In the data rows, the value 128 means zero.
Each row has a hidden score. How much does it go up from the first row of each pair to the second? 20 means little or no change, 40 a big rise and 0 a big fall. The score is a weighted sum of the row's numbers plus the product of two more (or one squared), each taken from its middle value.
array([ 96, 110,  96, 106, 154, 176, 178, 165, 156, 156, 148, 126])
array([ 96,  98, 100,  95, 103, 128, 114, 145, 176, 145, 175, 185]) -> 12
array([106,  97, 127, 154, 183, 179, 197, 134, 137, 105,  88, 106])
array([ 79,  88,  97,  94, 141, 154, 147, 160, 168, 152, 160, 141]) -> 11
array([133, 166, 176, 168, 111, 111,  87,  81,  87, 105, 103,  98])
array([200, 181, 180,  88,  99,  74,  82,  90, 102, 105,  87,  82]) -> 22
array([101, 101,  86, 130, 191, 180, 182, 120, 135, 130,  99,  92])
array([112,  89,  97, 142, 199, 196, 185, 126, 162,  96, 103, 101]) -> 25
array([105,  93, 100, 129, 172, 178, 186, 148, 147, 131, 111, 123])
array([101, 112,  92, 150, 185, 187, 179, 135, 146, 114, 100, 121]) -> 26
array([235, 207, 204, 101,  93,  77,  89, 107,  97, 105,  85,  96])
array([107,  87,  85,  88, 130, 136, 139, 148, 161, 160, 172, 198]) -> 20
array([193, 210, 172, 109,  86,  73,  79,  86,  96, 123, 106, 104])
array([113, 102,  90,  92, 100, 103,  85, 143, 125, 141, 209, 185]) -> 12
array([ 99,  99,  95,  97, 160, 182, 204, 138, 163, 150, 118, 125])
array([118,  97, 108, 193, 176, 165, 144, 121, 115, 104, 103,  99]) -> 18
array([110, 140, 150, 186, 135, 125, 121, 120, 107,  96,  99, 102])
array([120, 107, 123, 214, 147, 123, 126, 118,  97, 124,  91, 100]) -> 18
array([128, 155, 183, 190, 122,  92, 105, 119, 103, 106,  93, 106])
array([ 99, 107,  99, 157, 179, 207, 187, 132, 143, 101, 110,  95]) -> 31
array([115, 111, 105, 131, 167, 194, 186, 131, 137,  93,  92, 108])
array([126, 124, 145, 185, 113, 103, 104,  96,  94, 119,  84,  80]) -> 7
array([119, 118, 111, 203, 157, 117, 125, 105,  90, 106, 107, 104])
array([102,  92, 100,  99, 113, 123, 151, 147, 180, 161, 191, 179]) -> 22
array([115,  92, 102, 142, 182, 193, 173, 127, 135, 109,  86, 117])
array([113, 104,  93, 181, 170, 196, 183, 133,  91, 114, 106, 123]) -> 7
array([ 83,  90,  92, 105, 154, 177, 177, 162, 156, 142, 133, 138])
array([215, 189, 191,  99, 108,  91,  86, 106,  99, 123,  85, 103]) -> 21
array([104, 132, 130, 215, 158, 138, 121, 119,  85, 112,  95, 104])
array([108, 100, 117,  66, 106, 111,  94, 162, 154, 169, 187, 190]) -> 14
array([116,  94, 113, 134, 183, 199, 202, 137, 160, 123, 111, 128])
array([103, 100, 100, 107, 123, 154, 145, 153, 162, 156, 157, 147]) -> 15
array([104,  92,  89,  94,  67,  82,  97, 138, 130, 140, 207, 206])
array([ 96,  93,  78,  91, 104, 111, 101, 141, 142, 164, 193, 186]) -> 19
array([ 93, 107,  99,  85, 121, 141, 163, 174, 176, 155, 173, 165])
array([105,  99,  95, 150, 196, 196, 196, 154, 141, 120, 110, 105]) -> 24
array([ 89,  79, 108, 158, 188, 200, 198, 160, 139, 133, 122, 124])
array([ 95, 114,  93,  93, 132, 134, 147, 162, 169, 155, 168, 135]) -> 27
array([113, 102,  97,  95, 112, 140, 148, 181, 179, 156, 153, 178])
array([100,  98, 104,  92, 120, 127, 127, 145, 150, 139, 193, 201]) -> 19
array([176, 191, 203, 140, 110,  94, 117,  93,  79, 119,  97, 102])
array([117, 100, 115,  98,  97, 116, 129, 142, 166, 147, 184, 181]) -> 17
array([196, 196, 213, 126,  93,  74,  73,  87,  89, 104, 114,  92])
array([ 95, 105,  88,  97, 124, 154, 148, 151, 174, 163, 165, 158]) -> 19
array([116, 107, 100,  89,  78, 110, 108, 133, 131, 173, 214, 196])
array([109, 108, 109, 203, 158, 143, 137,  99, 126, 115,  95,  84]) -> 9
array([119,  98,  99,  91,  96,  98,  91, 151, 165, 136, 209, 206])
array([113, 103,  88,  73, 113, 114, 113, 151, 155, 168, 186, 178]) -> 18
array([118, 103,  93,  94, 186, 180, 191, 160, 149, 123, 129, 116])
array([ 98,  96,  92,  83, 128, 124, 138, 142, 177, 138, 176, 171]) -> 13
array([110, 102, 103,  95,  98, 141, 125, 162, 164, 155, 174, 162])
array([185, 199, 200, 109,  89,  75,  78,  97,  98, 105,  87,  90]) -> 20
array([156, 166, 169, 163, 108, 114,  98, 100,  99, 106,  97,  96])
array([106,  97, 108,  89, 141, 172, 178, 173, 145, 129, 145, 155]) -> 20
array([104, 110, 105,  79,  93, 106,  82, 133, 127, 140, 197, 203])
array([106, 118, 123, 183, 148, 118, 119, 116,  94,  97,  89,  99]) -> 29
array([107, 105,  91, 174, 187, 167, 160, 145, 118, 100, 100,  90])
array([ 89,  96,  92, 103, 130, 127, 166, 152, 159, 154, 173, 152]) -> 22
array([167, 181, 179, 166, 110,  81,  75, 114, 101, 102,  97, 110])
array([108, 111,  90, 108, 138, 152, 164, 173, 153, 148, 154, 147]) -> 18
array([101,  90,  95, 111, 135, 173, 169, 146, 165, 132, 128, 131])
array([182, 202, 203, 148,  88,  88,  84,  96,  96, 113, 109,  94]) -> 19
array([178, 192, 192, 151,  98,  73,  80, 104, 107, 102,  99, 115])
array([ 89,  80,  91,  71,  94, 111, 104, 133, 160, 164, 201, 191]) -> 17
array([ 94,  96,  99, 124, 174, 182, 191, 160, 156, 120, 110, 107])
array([126, 138, 170, 175, 133,  97,  98, 102,  86, 118,  98,  89]) -> 12
array([216, 184, 192,  99,  72,  83,  89, 121,  73, 112, 103, 106])
array([113, 139, 131, 199, 126, 118, 100, 114,  96, 132,  82,  99]) -> 19
array([ 98,  97,  89, 101, 101,  95, 111, 149, 157, 156, 184, 182])
array([104,  78,  89, 111, 156, 157, 172, 160, 184, 172, 138, 145]) -> 22
array([108,  80, 107,  97, 127, 149, 137, 169, 178, 164, 151, 163])
array([117,  89,  98,  92, 135, 195, 174, 153, 164, 146, 145, 130]) -> 33
array([197, 207, 193, 138,  93,  90,  78, 108,  97, 108, 101,  87])
array([105, 102, 109, 136, 173, 191, 201, 156, 149, 110, 104, 123]) -> 23
array([117, 102,  95, 152, 189, 180, 175, 141, 139, 119,  97, 111])
array([202, 208, 185, 118,  87,  69,  75, 116,  90, 103,  92,  96]) -> 13
array([122, 114, 107,  89,  96, 105, 113, 152, 160, 149, 198, 184])
array([ 91, 110, 113, 186, 169, 155, 149, 140,  99, 115,  91,  84]) -> 19
array([ 98, 111, 110, 164, 189, 155, 179, 116, 102, 107, 104, 107])
array([111, 106, 113, 195, 180, 152, 155, 102, 118, 135,  95, 100]) -> 18
array([116,  98, 103, 130, 190, 202, 186, 141, 160, 128, 116,  94])
array([217, 197, 206, 100,  89,  89,  67,  99, 105, 108,  95, 103]) -> 15
array([105,  97,  97,  79, 109, 134, 143, 166, 176, 143, 166, 151])
array([139, 158, 147, 197, 145, 106, 111, 124, 100, 131, 103,  96]) -> 12
array([ 95, 107, 118,  94, 136, 166, 179, 167, 161, 164, 148, 145])
array([ 99,  96,  81,  89,  89,  87,  90, 126, 102, 152, 198, 182]) -> 18
array([ 95, 107, 105,  95, 105, 120, 124, 131, 156, 147, 174, 159])
array([157, 155, 178, 191, 109,  84,  83, 113,  93,  96, 101,  89]) -> 16
array([ 99,  91, 104,  86, 120, 125, 121, 136, 151, 141, 196, 179])
array([ 96, 106,  86,  93,  95, 120, 104, 143, 165, 160, 196, 184]) -> 20
array([107, 103,  81,  88, 144, 161, 164, 157, 167, 126, 151, 140])
array([ 98, 102,  99, 174, 192, 175, 169, 114, 117,  98,  99,  88]) -> 20
array([122,  96, 106, 104, 152, 171, 177, 139, 174, 115, 121, 103])
array([114, 106, 107, 115, 183, 187, 190, 156, 151, 140, 106, 113]) -> 13
array([199, 210, 194, 147,  93,  79,  81, 109,  97, 108,  91, 111])
array([113,  91,  93, 128, 188, 187, 192, 158, 136, 141, 104, 106]) -> 22
array([132, 142, 157, 194, 132, 104, 117,  95, 114, 111,  84, 108])
array([122, 126, 119, 208, 152, 147, 128, 100, 119, 113, 110, 115]) -> 17
array([107, 106, 100,  92, 129, 146, 157, 165, 188, 145, 167, 181])
array([105,  89, 102, 124, 185, 207, 188, 143, 149, 116, 111, 113]) -> 28
array([200, 193, 201,  97,  77,  82,  70,  94,  90, 116,  91,  98])
array([ 92, 102, 106, 154, 194, 184, 192, 115, 112, 108, 102, 115]) -> 23
array([202, 205, 186,  98,  63,  87,  83,  98, 113, 119,  94, 109])
array([179, 183, 198, 132,  81,  75,  87,  88,  90,  95,  91,  94]) -> 16
array([181, 193, 172,  99,  95,  70,  77, 119, 106,  98,  81,  99])
array([217, 193, 198, 104, 103,  73,  67,  89,  97, 110, 112, 105]) -> 14
array([ 98,  94, 103, 154, 184, 174, 186, 132, 150, 117, 121,  99])
array([ 99,  93,  98,  99, 108,  96,  94, 149, 130, 145, 211, 175]) -> 12
array([106,  98, 108, 106, 188, 172, 179, 140, 167, 135, 111, 109])
array([115, 113, 148, 200, 165, 116, 111,  97, 100,  94,  99,  99]) -> 27
array([217, 177, 190,  95,  93,  51,  84, 108,  85, 121, 108, 110])
array([109, 102,  86, 105, 125, 159, 135, 141, 167, 149, 174, 166]) -> 28
array([141, 119, 116, 212, 157, 139, 111, 115,  83, 117, 118, 123])
array([ 82,  87, 107, 145, 197, 191, 199, 138, 137, 114, 104, 103]) -> 21
array([198, 191, 171, 113,  96,  94,  85,  99, 102, 130, 101,  76])
array([112,  87,  92, 132, 190, 200, 187, 145, 162, 116, 104, 115]) -> 16
array([111, 104,  98,  78, 110, 125, 120, 157, 169, 150, 191, 179])
array([106, 106, 102,  89, 112, 124, 124, 144, 155, 148, 177, 178]) -> 20
array([100, 104,  94, 177, 200, 185, 172, 123, 120, 120, 106,  85])
array([200, 206, 185, 104,  92,  73,  79,  97, 103, 109,  97,  99]) -> 17
array([200, 183, 172, 101,  89,  98,  90,  78,  96, 102,  86, 106])
array([107, 102,  89, 119, 131, 174, 153, 163, 168, 142, 135, 134]) -> 13
array([108,  99,  90, 120, 187, 195, 180, 141, 131, 121, 117, 113])
array([ 94,  88, 108, 108, 123, 155, 142, 169, 176, 146, 158, 135]) -> 11
array([ 96,  99, 105, 102, 105,  89,  99, 140, 151, 152, 204, 194])
array([213, 182, 170,  90,  86,  71,  79, 114,  81, 115, 101, 101]) -> 30
array([143, 154, 149, 183, 115,  97, 109,  89,  98,  92,  91,  75])
array([113, 113, 113, 206, 168, 156, 136, 103,  94,  97,  97,  85]) -> 22
array([114, 109,  99, 102, 115,  99, 124, 139, 144, 148, 196, 181])
array([108, 113,  95, 122, 166, 201, 171, 135, 140, 149, 107, 111]) -> 28
array([ 98, 100,  88,  72,  97, 111, 127, 154, 150, 163, 214, 196])
array([116, 110,  93,  95, 134, 180, 154, 151, 179, 142, 150, 145]) -> 22
array([ 81,  98,  89,  75, 102, 104, 119, 126, 133, 167, 201, 202])
array([ 92,  92, 110,  79, 115, 123, 128, 145, 152, 164, 190, 182]) -> 18
array([100, 108,  72, 121, 145, 165, 173, 173, 167, 135, 138, 150])
array([213, 189, 172,  97,  83,  76,  70, 121, 107, 123,  99,  97]) -> 19
array([211, 224, 212, 122, 104,  78,  60, 105,  82, 108,  86,  80])
array([ 90,  88, 113, 134, 188, 189, 208, 169, 171, 112, 114, 113]) -> 22
array([120, 130, 130, 198, 138, 121, 128, 112, 105, 116,  85,  89])
array([ 97, 106, 102,  94,  84, 101,  97, 135, 165, 158, 195, 199]) -> 18
array([105, 115, 106, 202, 162, 146, 135,  93,  98, 115,  90,  92])
array([ 85,  82,  99,  79,  94, 114,  91, 147, 155, 149, 203, 180]) -> 14
array([ 91, 104, 101,  89, 105, 126, 126, 160, 163, 146, 172, 171])
array([ 77, 102,  98,  97, 118, 113, 111, 161, 185, 149, 189, 163]) -> 15
array([107,  89,  93, 102,  86, 100, 110, 121, 151, 171, 207, 188])
array([ 99,  94,  91,  89,  91, 110, 112, 148, 157, 151, 207, 180]) -> 17
array([118, 123, 133, 194, 134, 112,  90, 105,  96,  98,  93,  99])
array([118, 118, 114, 165, 180, 189, 176, 137, 125, 126,  95, 105]) -> 9
array([110,  91,  92, 100, 134, 173, 139, 154, 174, 150, 143, 156])
array([109, 132, 124, 191, 157, 130, 128, 108,  98, 115,  92, 112]) -> 18
array([102, 110, 119,  71, 109, 120, 122, 125, 146, 156, 189, 187])
array([130, 161, 173, 171, 105,  99,  97,  92,  95, 118,  95,  86]) -> 18
array([113, 106, 101, 148, 191, 188, 197, 135, 144, 141,  96,  99])
array([121, 101,  99,  97, 133, 149, 159, 153, 189, 155, 167, 135]) -> 28
array([202, 187, 184, 106,  91,  82,  71, 112, 102, 105,  93,  97])
array([106,  88,  92,  87,  99, 117, 103, 149, 149, 170, 206, 188]) -> 16
array([106, 106,  88, 112, 147, 149, 140, 167, 164, 133, 156, 163])
array([141, 174, 162, 191, 112, 110,  89,  89,  89, 102,  82, 104]) -> 26
array([106,  92, 109,  99,  97,  94,  95, 121, 122, 158, 208, 193])
array([106, 106,  85,  85, 105,  88, 123, 126, 138, 157, 199, 189]) -> 25
array([103, 122, 131, 201, 163, 155, 141, 103, 103, 115,  99, 111])
array([127, 129, 151, 190, 120, 107, 103, 102,  74, 100,  96,  97]) -> 19
array([ 91, 119, 121, 196, 190, 157, 153, 125, 106, 111, 101, 100])
array([212, 190, 178, 113,  96,  96,  88, 105,  96, 117, 106, 107]) -> 27
array([ 93, 119, 106,  85,  83,  90,  92, 153, 131, 142, 199, 189])
array([213, 188, 200,  86, 100,  68,  93, 102,  78, 135,  89, 115]) -> 23
array([187, 196, 194, 134,  85,  85,  80, 111, 105, 120,  88, 102])
array([173, 176, 175, 147, 100,  89,  92,  98,  95, 101,  91,  90]) -> 22
array([195, 197, 209, 135,  92,  81,  83, 113,  87, 110, 109,  95])
array([104, 102,  88, 106, 160, 174, 185, 139, 183, 123, 124, 152]) -> 30
array([126, 121, 121, 208, 142, 123, 113, 113,  86, 118,  87, 108])
array([152, 170, 176, 168, 108,  87,  83, 107,  92, 110,  86, 102]) -> 16
array([162, 166, 190, 169,  88,  95,  89,  98, 106, 106, 101,  84])
array([ 94,  86,  99, 173, 186, 163, 176, 108, 118, 111, 110, 111]) -> 23
array([208, 196, 180, 102,  98,  77,  77, 104,  84, 105,  84, 114])
array([113, 104,  89,  85,  38,  75,  92, 122, 129, 140, 205, 185]) -> 21
array([ 98, 114,  94, 109, 152, 174, 162, 175, 176, 149, 121, 129])
array([103,  99,  99, 116, 158, 196, 174, 170, 159, 112, 121, 110]) -> 26
array([ 82,  98,  93, 104, 133, 175, 172, 154, 177, 129, 141, 148])
array([106, 102,  94, 146, 185, 201, 196, 129, 119, 115,  87, 117]) -> 26
array([108, 109, 116, 136, 187, 179, 189, 125, 133, 115, 126, 117])
array([165, 175, 192, 152,  96,  63,  94, 115,  97, 104,  94,  90]) -> 7
array([103, 106, 102,  99, 146, 168, 174, 163, 161, 149, 136, 154])
array([152, 174, 176, 171,  98,  89,  79, 112,  85, 117,  97,  95]) -> 16
array([166, 154, 156, 180, 136, 102,  97,  91,  97, 100,  92,  91])
array([100,  97, 102, 116, 196, 188, 204, 133, 159, 116, 109, 106]) -> 23
